Here is a table of points, one per row:
1.184 & -1.849 & -2.773 & -0.544 & 1.912 & -1.312 & 0.766 & -0.961 & -0.726 & 1.975 & 1.398 & 0.085 & 0.353 & 0.791 & 0.474 & 0.580 & -2.295 & 1.839 & -0.197 & 1.065 & 0.260 & -1.969 & 0.070 & 1.804 \\
-2.549 & -1.028 & 0.352 & -0.199 & 1.039 & 1.292 & -1.766 & 0.006 & 0.788 & 0.145 & -0.612 & -0.969 & 0.080 & 1.934 & 0.698 & -0.067 & -0.333 & 0.747 & 0.394 & 0.619 & -0.324 & -1.157 & -1.179 & -0.399 \\
-0.238 & -0.555 & -0.347 & -0.424 & -0.556 & 0.309 & 0.376 & 0.269 & -0.655 & 0.685 & 2.075 & -1.498 & -0.094 & 0.028 & 1.173 & -0.977 & 2.006 & 0.036 & 0.780 & -0.541 & -0.814 & 1.094 & 1.103 & -1.486 \\
-1.125 & -0.111 & -0.671 & 0.927 & 0.595 & 2.490 & -0.179 & 2.902 & 0.124 & -1.230 & -0.483 & 2.110 & -1.384 & 0.258 & -0.458 & 0.450 & 2.799 & -0.350 & 0.008 & 0.625 & -0.409 & 0.498 & -1.132 & 2.592 \\
-0.544 & 0.339 & -0.476 & -0.030 & -0.540 & -2.047 & -1.124 & -1.053 & 1.373 & 1.540 & 0.667 & 0.454 & 2.010 & -0.060 & -1.977 & -0.602 & -0.508 & -1.069 & 0.237 & -0.875 & 0.850 & 1.092 & 0.351 & 0.147 \\
-0.546 & -0.798 & 1.255 & -1.235 & -0.067 & 0.449 & 0.502 & -0.478 & 0.980 & -1.171 & 0.297 & -0.281 & -0.870 & 0.117 & -0.310 & -1.547 & 0.156 & -2.203 & 0.043 & -1.869 & -1.760 & 0.003 & -1.826 & -0.471 \\
-1.034 & 0.752 & -1.291 & 0.382 & 0.676 & 0.733 & 0.378 & 0.430 & -0.334 & 0.371 & -0.599 & -0.515 & -1.950 & 0.839 & 1.407 & -1.000 & -0.981 & 1.600 & 0.221 & -1.459 & 1.041 & 0.925 & -0.029 & -0.809 \\
0.245 & -0.467 & 0.964 & -0.059 & -0.591 & -2.042 & 0.448 & -0.678 & -0.292 & -0.838 & -0.073 & -0.279 & -0.599 & -1.592 & -0.129 & -1.299 & -1.493 & 0.361 & -0.221 & 1.392 & -0.188 & -0.060 & 2.074 & -1.423 \\
-0.037 & -0.846 & 1.072 & 0.206 & 0.295 & -0.604 & -0.446 & -0.259 & 0.266 & -0.164 & -0.481 & -0.989 & -0.502 & 1.167 & 0.191 & -1.285 & -0.269 & 0.522 & -0.371 & 0.267 & 1.215 & 1.543 & -0.415 & 0.577 \\
-0.159 & 0.570 & 0.315 & 0.654 & 0.834 & -0.654 & -0.150 & -1.531 & -1.325 & -0.453 & -0.613 & -1.702 & 1.888 & 0.380 & -1.061 & 0.716 & -0.744 & -0.149 & -0.573 & -0.391 & -1.796 & 1.413 & -0.432 & 1.036 \\
-1.338 & 0.128 & 0.389 & 0.550 & 0.136 & -1.838 & -1.179 & 0.235 & 0.118 & 1.103 & 0.706 & -0.731 & -1.110 & 0.576 & -2.587 & -0.644 & 1.646 & -0.502 & 0.120 & -1.335 & 1.247 & -0.665 & 0.512 & -0.667 \\
0.474 & -1.082 & -2.850 & 0.914 & -0.057 & -0.168 & -0.137 & -0.543 & 0.401 & -1.257 & -0.490 & -2.070 & 0.298 & -2.433 & -0.807 & 1.823 & 0.158 & 0.408 & -0.173 & -0.302 & 2.997 & 0.028 & -1.100 & -0.299 \\
0.654 & -0.403 & -2.554 & 0.771 & -0.814 & 1.526 & 0.363 & 0.711 & -1.101 & -1.135 & 1.311 & 0.822 & 0.390 & 1.255 & 0.115 & 1.204 & 0.926 & 0.157 & -1.123 & 1.381 & 0.149 & 0.166 & 0.430 & 0.384 \\
-0.423 & 0.376 & -3.029 & -0.152 & -2.081 & -1.293 & 0.297 & -1.934 & -0.714 & -0.797 & -0.854 & 0.998 & 0.304 & 0.212 & 0.024 & -2.048 & -1.062 & -0.374 & 2.582 & -0.601 & -0.285 & -0.344 & -1.209 & 1.347 \\
0.236 & 1.260 & 0.299 & -0.449 & 1.382 & 0.539 & 1.706 & 0.343 & 0.057 & 1.483 & 0.164 & -1.927 & 0.053 & -0.859 & -1.208 & -0.276 & 0.519 & -0.325 & -1.320 & 1.062 & -0.910 & 0.660 & -0.844 & -1.594 \\
0.531 & -0.082 & -0.252 & -1.545 & -0.406 & 0.670 & 0.435 & 0.087 & -0.449 & 0.152 & -0.901 & -0.182 & -1.657 & -0.567 & 0.349 & 0.393 & -0.465 & -1.459 & 0.236 & 0.725 & 0.697 & 0.220 & 2.355 & 1.700 \\
1.923 & 1.127 & 1.016 & -0.409 & -0.726 & 1.121 & 0.304 & -2.123 & 0.766 & -0.609 & 2.545 & 1.406 & 1.071 & 0.725 & 0.244 & -0.277 & 0.505 & -0.228 & -2.058 & -1.047 & 1.390 & 0.976 & 0.045 & -1.390 \\
-0.913 & 0.973 & 1.097 & 0.689 & -0.527 & 0.572 & -0.102 & 0.065 & 0.055 & -1.704 & 1.260 & -0.051 & 0.461 & -0.104 & 1.702 & 1.248 & 0.754 & 2.192 & -0.478 & -0.214 & -1.484 & 0.514 & -0.355 & -0.647 \\
0.317 & -0.635 & 0.760 & 0.300 & -1.347 & -1.180 & 2.293 & 1.041 & 0.150 & -1.600 & -0.702 & 0.696 & 0.201 & 0.588 & -0.232 & -0.995 & 1.940 & 1.442 & -0.736 & -1.545 & -0.615 & -1.819 & -0.103 & 1.118 \\
-0.109 & 0.442 & 0.266 & 0.594 & -0.767 & 1.708 & -0.368 & 0.466 & 1.755 & 0.163 & -0.039 & -0.250 & -0.987 & -0.169 & 0.654 & -0.482 & -2.264 & -0.639 & 0.528 & 1.687 & 0.946 & 1.366 & 2.406 & 1.095 \\
0.629 & 0.332 & 0.550 & 0.005 & 0.995 & -1.168 & 0.970 & -1.171 & -0.142 & 0.594 & -0.410 & 0.931 & -0.306 & 2.761 & 0.148 & 2.064 & -0.427 & -0.190 & 0.038 & 0.805 & -1.048 & 0.011 & -0.218 & 1.406 \\
-1.295 & 0.015 & -0.683 & -0.072 & -0.201 & -0.497 & -1.580 & 0.530 & 1.276 & 1.434 & -0.964 & 0.734 & -0.245 & -0.239 & -0.653 & -0.890 & -0.240 & 0.416 & -0.425 & -0.335 & -1.021 & -0.412 & 2.376 & 1.673 \\
0.662 & 0.351 & 2.374 & 1.393 & 2.206 & -1.554 & -1.059 & 0.953 & 0.054 & -1.462 & 0.974 & 0.485 & 1.317 & 0.410 & -0.758 & -1.269 & -0.284 & -1.847 & 0.559 & -2.345 & -0.002 & -2.307 & 0.465 & -1.110 \\
0.269 & 1.111 & 0.788 & -1.335 & 0.134 & -1.391 & -0.619 & -1.607 & -1.408 & 0.409 & -0.068 & 0.548 & 0.589 & 0.841 & 0.146 & 0.950 & -0.028 & 0.855 & -1.559 & 1.456 & 0.923 & -0.346 & -0.057 & -0.268 \\
2.531 & -0.492 & 1.954 & -1.848 & -0.130 & 0.445 & 0.782 & 1.066 & -0.288 & 0.930 & 0.629 & -0.301 & -0.559 & 2.478 & -1.181 & -0.947 & -0.289 & 1.103 & 0.804 & -1.525 & -2.157 & -0.274 & -0.203 & -1.124 \\
0.755 & 0.043 & -1.410 & 1.269 & 0.639 & 0.502 & -1.158 & -1.339 & -0.858 & 0.490 & 1.080 & 0.289 & -0.452 & -1.488 & 0.307 & -0.970 & 0.703 & 0.637 & -0.077 & 0.544 & -0.354 & 0.078 & -1.053 & -0.518 \\
-0.658 & -0.767 & 0.140 & 1.046 & 1.096 & 1.458 & 0.116 & -0.800 & -0.346 & -0.253 & -2.127 & -0.136 & 0.339 & 0.983 & 0.908 & 0.189 & 2.666 & 1.013 & 0.372 & 0.169 & 0.986 & -0.415 & 2.008 & -0.652 \\
0.575 & 1.241 & 0.552 & -0.116 & -0.051 & -1.559 & -0.720 & -0.657 & 0.525 & 1.074 & 0.655 & -1.106 & -0.276 & 0.597 & 2.009 & -0.350 & -0.403 & 0.970 & 0.739 & -0.921 & -1.357 & 0.612 & -0.150 & -0.282 \\
1.143 & 1.580 & -0.904 & 0.390 & -0.009 & 1.000 & -0.357 & -0.401 & -1.221 & 0.335 & -0.467 & -0.399 & -0.449 & 0.843 & -0.925 & 0.502 & 1.160 & -0.142 & 0.750 & -0.179 & -0.351 & -0.553 & 0.302 & -0.590 \\
-0.878 & -0.963 & -0.174 & 0.081 & -0.307 & 0.814 & -0.446 & -0.036 & 0.231 & -0.233 & 1.072 & -0.518 & -1.289 & 0.447 & -0.244 & 0.583 & -0.865 & -0.362 & 0.612 & -0.129 & 2.218 & 0.401 & -1.070 & -0.579 \\
-0.652 & -0.202 & 0.714 & -1.874 & 0.233 & -1.755 & -1.027 & -0.512 & 2.761 & -0.333 & -0.798 & -0.965 & 0.814 & -0.053 & 1.330 & 0.352 & 1.374 & -0.608 & 0.527 & 0.898 & -0.917 & -0.888 & 0.230 & 0.583 \\
0.767 & 0.258 & 1.327 & 0.922 & 0.077 & 1.180 & 1.116 & -0.505 & 1.995 & 0.948 & 0.391 & 0.092 & 0.287 & -0.798 & 0.515 & -0.255 & -1.012 & 0.976 & -0.153 & -0.278 & 1.242 & 0.183 & -0.508 & 0.248 \\
-0.725 & 0.310 & 0.520 & 0.616 & -0.850 & -0.297 & 1.102 & 2.928 & 1.085 & -0.870 & 1.654 & 0.094 & 0.316 & -0.685 & -0.312 & 1.844 & 0.260 & -0.373 & -0.146 & 0.981 & -1.215 & -0.509 & 2.618 & -0.907 \\
2.164 & 1.418 & -1.978 & 0.096 & -0.391 & -1.539 & -0.995 & -1.138 & -0.252 & 0.486 & -0.087 & -0.142 & -0.501 & -0.098 & 3.077 & 1.404 & 0.916 & 0.721 & -0.089 & -0.381 & 1.369 & 1.555 & 0.709 & 0.035 \\
0.234 & -1.329 & 0.780 & -0.621 & -0.280 & -0.207 & 2.078 & 1.243 & -0.940 & 0.843 & 0.399 & 1.533 & 0.184 & -0.016 & 1.027 & -0.902 & 1.295 & -0.824 & -0.972 & 0.599 & 0.586 & 0.813 & -0.921 & -0.859 \\
-1.091 & -1.363 & 1.115 & -1.056 & 0.550 & 2.496 & 1.140 & -0.462 & -0.889 & -0.240 & 0.190 & 0.501 & -2.021 & -2.616 & -2.639 & 0.108 & -0.359 & -1.668 & 0.095 & 0.107 & 0.264 & 0.238 & 1.498 & 1.260 \\
There is one direction along which these points spread out most. Take the direction at right angles to it along which they spread out most. Then take the direction at right angles to both along which they spread out most. Go by this last direction. How many in every 100 of the points above lie lower along it than each point below? Answers are rounded to whole numbers. More than half of the points above lie lower than the first one.
1.154 & 0.065 & 0.045 & -1.630 & 0.509 & 0.696 & -0.275 & 1.746 & -1.003 & -0.357 & -0.517 & 0.363 & 1.323 & -0.262 & -0.271 & 0.549 & -1.602 & -0.056 & -0.615 & 0.662 & -0.538 & 1.477 & -0.350 & 0.142 \\ 50
0.773 & 1.562 & 0.193 & 0.610 & -2.575 & -1.904 & -0.022 & -0.376 & -0.102 & -0.441 & -0.294 & -0.468 & -1.007 & 0.749 & 2.014 & -1.626 & -1.842 & -1.221 & 0.333 & 0.146 & -1.816 & -0.261 & -1.804 & -1.457 \\ 50
0.202 & -0.351 & -0.093 & -0.243 & 0.431 & -0.066 & -0.101 & 1.499 & -0.667 & 0.866 & -0.559 & -0.142 & -0.204 & -0.043 & -0.586 & 0.768 & -1.027 & 2.441 & 0.086 & 0.164 & -0.139 & -0.045 & -1.840 & 0.671 \\ 47
0.320 & -0.154 & -1.208 & 2.438 & 0.797 & -0.162 & 1.888 & 0.535 & 2.055 & -1.129 & -1.171 & 0.810 & 1.546 & -0.399 & -2.415 & -0.494 & -0.539 & -2.501 & -0.033 & 0.565 & 0.212 & 0.269 & 1.172 & -1.496 \\ 81
-0.688 & 1.189 & 0.484 & 2.138 & -1.345 & 0.959 & -0.185 & 0.391 & -1.196 & 2.527 & -1.152 & -0.604 & 1.829 & -2.572 & -1.154 & 0.318 & 1.132 & -0.267 & -0.550 & -0.473 & 0.755 & 0.562 & -1.315 & -1.241 \\ 50
-0.539 & -1.868 & -0.052 & -0.599 & -1.419 & 0.482 & 0.262 & 0.997 & -0.799 & 0.472 & -2.138 & -0.674 & 0.107 & 0.919 & -0.715 & 1.224 & -1.579 & 0.191 & -1.985 & -0.539 & 0.412 & 0.126 & -1.553 & -1.259 \\ 50
-1.604 & -0.900 & -0.317 & -0.759 & 0.380 & 0.846 & -1.061 & 1.220 & -0.177 & 0.802 & -1.289 & 1.149 & -0.381 & -0.582 & 0.316 & 0.184 & -0.214 & -0.226 & -0.500 & 1.096 & 0.158 & 0.229 & 0.633 & 0.897 \\ 75
0.671 & -1.716 & 0.684 & 1.742 & -0.197 & -0.948 & -2.231 & -2.082 & -0.424 & -0.668 & 0.422 & -1.426 & 0.121 & -0.451 & -0.241 & 1.048 & 0.748 & -1.152 & -1.130 & -0.834 & -0.715 & -0.536 & -0.008 & 0.857 \\ 67
-1.137 & -0.170 & 1.428 & -0.554 & -0.135 & -1.468 & 1.262 & -0.836 & -0.455 & 1.849 & -0.466 & 1.659 & -0.586 & -1.151 & 0.675 & 0.555 & -0.888 & -1.023 & 1.926 & -0.774 & -0.441 & 0.295 & 1.198 & -0.924 \\ 83
1.077 & 0.075 & 0.369 & 0.899 & -0.501 & 0.666 & -0.572 & -0.008 & 0.086 & -0.552 & 0.814 & -1.770 & 0.403 & 0.688 & 0.627 & 0.846 & 0.433 & -0.018 & 1.730 & -0.104 & 1.638 & -1.348 & -0.355 & -0.015 \\ 36
-0.248 & 0.619 & 1.257 & -0.228 & 0.034 & -0.730 & -0.475 & -1.163 & -0.233 & -0.051 & 0.607 & 0.653 & -1.830 & -0.717 & -2.164 & -1.307 & -0.307 & 0.034 & 0.742 & 1.147 & -0.363 & 0.501 & -2.305 & 0.732 \\ 78
-0.872 & 1.034 & -1.081 & -1.105 & 0.875 & 0.882 & -0.723 & 0.266 & 0.922 & -1.274 & -0.920 & 1.338 & -0.056 & -0.126 & -0.412 & 1.317 & -0.458 & 2.433 & -0.098 & -0.120 & -0.818 & -0.471 & -0.299 & -0.386 \\ 31
-0.638 & 0.542 & -1.297 & -2.256 & -0.791 & -0.301 & 0.872 & 0.986 & 0.217 & -0.249 & -1.308 & 0.466 & 2.221 & -0.073 & 1.385 & -0.729 & -0.256 & -0.033 & 0.452 & 1.690 & 0.439 & 0.246 & 0.574 & 1.939 \\ 61
1.607 & -0.620 & 0.737 & -0.083 & 1.299 & 0.846 & -1.001 & 1.013 & 0.240 & -0.648 & -0.076 & 0.891 & -0.189 & -1.121 & 0.429 & 0.076 & 0.712 & -0.103 & 0.612 & -0.102 & -0.402 & -1.153 & -0.301 & -0.414 \\ 39
-1.058 & 1.037 & -0.358 & -0.207 & 0.532 & 2.005 & 0.600 & 0.723 & -1.285 & -1.959 & 1.344 & 0.988 & 1.001 & -1.314 & 1.492 & -0.056 & 0.227 & -1.185 & 0.058 & -0.633 & 0.242 & -2.565 & -0.196 & 1.020 \\ 31
